Each row is where one point has got to under a steady rotation. How many ticks took it there?
The counts run from 0 to 56.
-22,-6,35,38,13,11,-14,1,24,10,-19,34,19,-10,19,8,-3,-26,-18,21,-24,17,-24,16,4,-13,32,-13,-19,36,-32,-4,28,-15,13,-11,18,16,-50,23,18,-19,-3,23,1,-2,1,-16	21
-12,15,-51,-1,-54,13,34,13,-14,-4,16,4,5,16,9,-36,0,16,-2,39,-17,-5,-4,-9,-2,11,13,-15,-13,-9,39,7,-24,-27,17,30,28,20,46,17,-10,49,5,-22,-26,5,22,33	41
-1,-4,-34,-16,4,-30,60,17,12,12,-8,-38,-17,-8,-40,9,4,24,27,-1,14,9,-15,32,-48,-2,-23,-31,-49,-16,5,0,-17,-16,0,-3,10,-5,43,-20,-35,7,-6,35,-12,-22,18,-20	45
7,25,23,-19,47,-23,-20,-2,-27,-9,32,-22,32,10,-5,6,13,-33,21,14,-5,26,-14,32,-20,-35,-23,-24,-6,-24,-10,-8,36,-11,12,-6,-5,18,-9,-39,-21,-2,6,38,-9,5,-49,4	33
-3,-2,-13,-33,38,-33,61,17,-9,10,23,-38,-2,4,-19,28,10,12,10,-39,15,2,-12,25,-30,-5,4,-44,-19,-15,5,-21,-3,5,4,-16,-1,12,-11,-9,-42,7,17,-2,-5,15,-28,-11	0
32,-31,-28,-23,-65,-21,71,8,0,10,-37,6,-12,-20,-18,4,7,47,-11,-23,-16,-17,-9,33,4,39,0,-7,-12,13,5,4,15,12,-7,-19,9,-20,26,27,-21,-7,0,-15,7,7,34,-11	12
-1,-7,10,13,-25,47,-14,0,-11,-24,16,54,6,-15,18,-12,-44,-11,-4,36,-49,-14,-15,50,49,-5,12,27,3,17,-4,41,0,-13,-6,7,25,-19,13,14,10,29,-25,-9,-1,15,41,28	25
-29,13,-25,17,-39,-15,29,15,3,-18,39,-5,-2,-19,-11,-14,-25,24,23,31,-21,4,-2,4,-4,1,-7,11,7,-11,45,18,-29,-11,-7,0,2,3,68,8,-15,32,-1,40,-10,-40,29,0	43
-45,34,-14,18,9,5,7,-13,-8,1,16,-11,19,-25,-9,20,-25,-17,35,-4,8,15,1,-41,-39,3,-4,-34,-34,24,-5,-3,-12,-22,-16,16,-2,42,-16,21,-26,-7,41,7,-9,-23,-10,-48	3
-16,2,-19,-22,6,-16,10,-22,5,16,13,-26,0,-41,-6,26,-5,-2,10,-21,18,-4,-4,-17,-29,22,-24,-45,-40,12,9,7,3,-1,-11,-1,-17,37,7,10,-23,-38,-6,30,3,-37,-43,-45	49
-10,-17,19,15,-6,41,1,20,-29,-21,-17,49,4,5,29,-34,-15,-5,-45,36,-30,-16,16,27,34,7,8,25,12,9,-5,8,5,0,21,-11,27,-5,-11,9,6,22,-6,-36,18,16,6,-4	24
-57,-7,-10,8,-58,0,37,-5,21,21,-29,30,12,-18,27,-3,-48,8,-12,32,-26,-10,-5,-13,-11,2,13,-17,-6,29,11,10,-16,-6,-38,19,12,5,36,55,18,-4,11,13,-14,-18,31,-23	8
-41,-10,-26,-3,-40,20,38,0,6,-5,-17,8,-3,-34,17,-30,1,5,3,-4,-15,-4,8,-29,-2,23,35,-26,12,26,14,3,-29,-8,-20,29,19,16,19,51,-1,9,21,-37,-8,-2,25,-21	7
9,6,20,-16,18,-34,31,-3,5,24,-27,-10,-17,-31,-4,42,-9,-10,-11,-29,-9,13,-12,31,-25,17,-15,-18,-14,4,-33,11,33,9,-8,-46,-19,-8,-37,15,11,-42,8,40,18,5,-19,-37	16
-15,-14,10,1,20,30,-18,-22,-1,4,-1,35,13,-21,15,11,-25,-4,-19,4,-2,-6,19,6,18,11,20,-2,-18,29,-30,14,38,1,-4,0,-6,44,-41,22,14,-21,14,-16,28,9,-34,-32	19
-19,17,-28,-7,-23,-35,28,11,-6,-7,16,-31,23,-9,-24,-13,18,18,22,11,-28,13,-23,14,-30,-15,-16,-11,-17,-30,23,18,-8,-21,11,-14,-18,-5,61,-14,-5,-6,-12,30,-7,-43,38,2	44
-18,-1,-12,27,-31,-8,42,-6,44,-9,-78,29,10,-17,29,-21,0,-38,-4,39,-30,0,-37,-10,-11,10,29,-9,5,6,-41,-1,-7,-37,-17,1,23,8,-4,22,21,-11,-34,9,-35,-5,38,-28	56
-9,-34,-11,-23,17,22,52,-16,23,31,-21,5,-4,-15,32,5,24,-8,-14,-5,-10,6,6,-23,-16,-2,28,-52,-5,13,-19,-22,3,-2,3,13,17,38,-46,38,-27,8,19,-16,-14,31,-31,-34	52
-35,28,2,29,-3,-15,4,4,12,-2,15,-17,26,30,39,-37,10,-27,26,35,-28,10,-19,3,-10,-28,13,-29,-2,-15,-15,-15,-31,-42,22,5,15,46,17,-15,-26,25,3,15,-28,10,-16,-14	39
42,-7,-5,-35,19,-2,14,33,-35,5,17,2,-2,6,-25,-3,13,8,-25,-10,-6,-12,-12,61,21,-9,-16,32,-12,-23,-12,6,3,9,21,-23,6,-22,7,-53,-22,29,-3,-2,21,17,-11,34	29
30,-13,-4,-28,8,32,-8,3,-40,-9,48,0,-2,-12,-27,19,-2,24,-23,11,-13,-9,-1,64,40,0,-37,34,-26,-5,11,22,17,1,25,-3,-5,0,-3,-23,-14,31,0,2,21,12,-20,14	30
-58,26,-4,52,4,12,-39,5,4,-13,18,-22,41,10,16,-14,-19,-11,36,47,-11,24,-9,7,-9,-21,15,-18,0,1,15,-13,-29,-16,-3,25,21,29,3,9,-24,23,6,15,-36,-3,-13,6	38
0,-11,-1,-23,37,28,2,0,-30,13,46,-1,25,22,7,-19,8,1,-15,7,18,4,1,-9,4,-16,8,-21,-25,5,6,-12,-3,-3,33,5,26,38,-40,-10,-34,21,37,-9,-13,52,-56,14	35
-42,13,-2,-11,23,17,0,-19,-20,-9,37,-5,21,-12,-19,30,-21,29,10,-20,9,14,16,-15,-34,10,-16,-32,-15,10,7,-19,-8,0,-17,28,-19,42,13,14,-25,-10,42,-8,-5,-8,-39,-41	2
-41,-7,-4,39,-46,24,14,-9,38,6,-22,39,-4,-41,22,-37,-8,-13,-5,22,-27,-9,-13,-22,-25,-9,27,-8,24,36,-18,-6,0,-23,-25,0,19,9,6,44,45,-27,-9,16,-8,-32,28,-40	55
-14,-6,-7,-27,-21,-2,15,-11,-3,0,32,-17,-3,-49,-20,28,-20,25,10,-45,22,6,9,-1,-34,11,-26,-28,-19,8,9,19,-6,5,-9,4,-5,23,17,33,-28,-23,28,7,-7,-20,-17,-31	48
-18,-8,-10,8,5,-19,33,-14,33,28,-33,-26,-7,-14,13,20,29,-12,5,-16,-4,15,-22,-31,-44,21,-7,-77,14,3,-22,-19,11,-19,-10,-9,6,32,-34,9,-13,-32,14,-1,-15,0,-32,-22	51
-2,10,7,11,-27,1,-25,-5,-7,-29,5,17,13,7,1,-15,-32,-18,9,39,-30,18,-29,47,29,-18,-1,35,5,-13,7,34,14,-12,2,-20,8,-3,11,-25,30,8,-23,20,15,-17,38,32	26
24,4,6,5,-6,-28,-16,10,-5,3,-20,13,24,11,13,-23,-1,-7,-7,54,-34,23,-45,53,-1,-13,-7,32,-12,-13,-11,30,-10,4,6,-17,-5,-29,10,-43,26,32,-25,26,2,-15,43,33	27
-26,-34,-12,4,-7,18,31,-6,20,6,-2,28,-4,-25,30,7,11,15,-9,-6,-9,-2,-3,-37,-6,8,13,-46,-1,31,18,9,-2,1,-9,-10,26,23,-27,42,0,-7,10,-41,-15,24,-14,-52	53
-44,7,-13,8,-26,13,40,-6,17,39,-20,-2,-4,8,18,-19,20,11,10,-3,-7,-22,5,-24,-23,22,33,-41,-1,12,11,-13,-25,-16,13,14,33,22,20,54,-9,14,16,-49,-26,28,-9,-25	6
29,8,8,-18,-14,-4,9,15,-4,5,-11,-9,9,24,-7,-9,-10,4,-8,9,-18,10,-13,64,-1,-4,-4,27,5,-11,7,28,9,8,24,-38,11,-36,8,-44,4,37,-6,23,10,14,12,51	28
-44,8,-11,19,-7,33,-29,-9,3,-17,52,20,37,0,31,2,-7,-9,4,38,-1,20,26,17,21,-7,4,-24,-20,0,8,-1,-29,-21,9,18,3,58,2,-4,-25,8,18,-28,-22,-11,-19,-6	37
18,-29,20,-26,20,31,5,-29,8,16,-2,12,-6,-40,-2,19,-4,-10,-43,-22,4,6,17,9,16,19,4,-35,-5,13,-33,3,29,-6,11,-19,17,4,-51,24,-14,-23,40,-13,5,21,-36,-26	18
11,5,-19,-4,-32,-49,80,24,25,28,-53,2,-44,-25,-11,5,-1,18,9,-11,-18,1,-19,17,-13,24,10,-1,8,-18,8,5,-4,-11,-11,-18,4,-24,39,16,11,6,-9,0,-14,-8,54,-5	11
14,12,9,1,53,-4,-37,-9,-23,-11,44,-15,22,0,-19,9,-4,-22,14,20,-7,36,5,31,-1,-36,-34,20,-29,-15,-9,15,21,-11,5,-14,-31,14,-5,-46,-15,1,1,24,15,-16,-34,6	32
23,-24,13,-32,33,-14,31,-22,-1,12,-25,-6,-7,-13,-5,27,5,-15,-11,-17,-5,17,-1,28,-5,17,-4,-23,-9,7,-36,1,31,13,15,-17,-3,-1,-38,-6,-1,-43,22,-10,20,25,-24,-34	17
19,-18,-32,-53,-4,-22,66,10,-11,4,8,-22,-29,-5,-41,6,17,14,-4,-23,-2,7,-24,14,-41,2,-15,-30,-2,-14,25,-22,-17,2,16,-4,-21,-6,42,-23,-26,6,2,15,-6,3,-6,-6	46
-53,19,-2,25,14,-14,29,-16,18,2,-24,-27,37,10,2,5,8,-4,24,-5,4,35,-25,-28,-48,5,31,-53,-12,-16,-8,-31,-15,-32,-4,7,-6,31,-11,15,-21,-19,11,15,-26,0,-21,-24	4
-35,8,-21,-34,23,-20,19,-12,-31,-12,51,-20,7,-18,-29,16,-3,29,-12,-43,21,-6,31,-6,-16,-6,-17,-42,-29,9,9,-8,7,7,-1,2,12,38,13,26,-37,4,43,-13,4,6,-31,-18	1
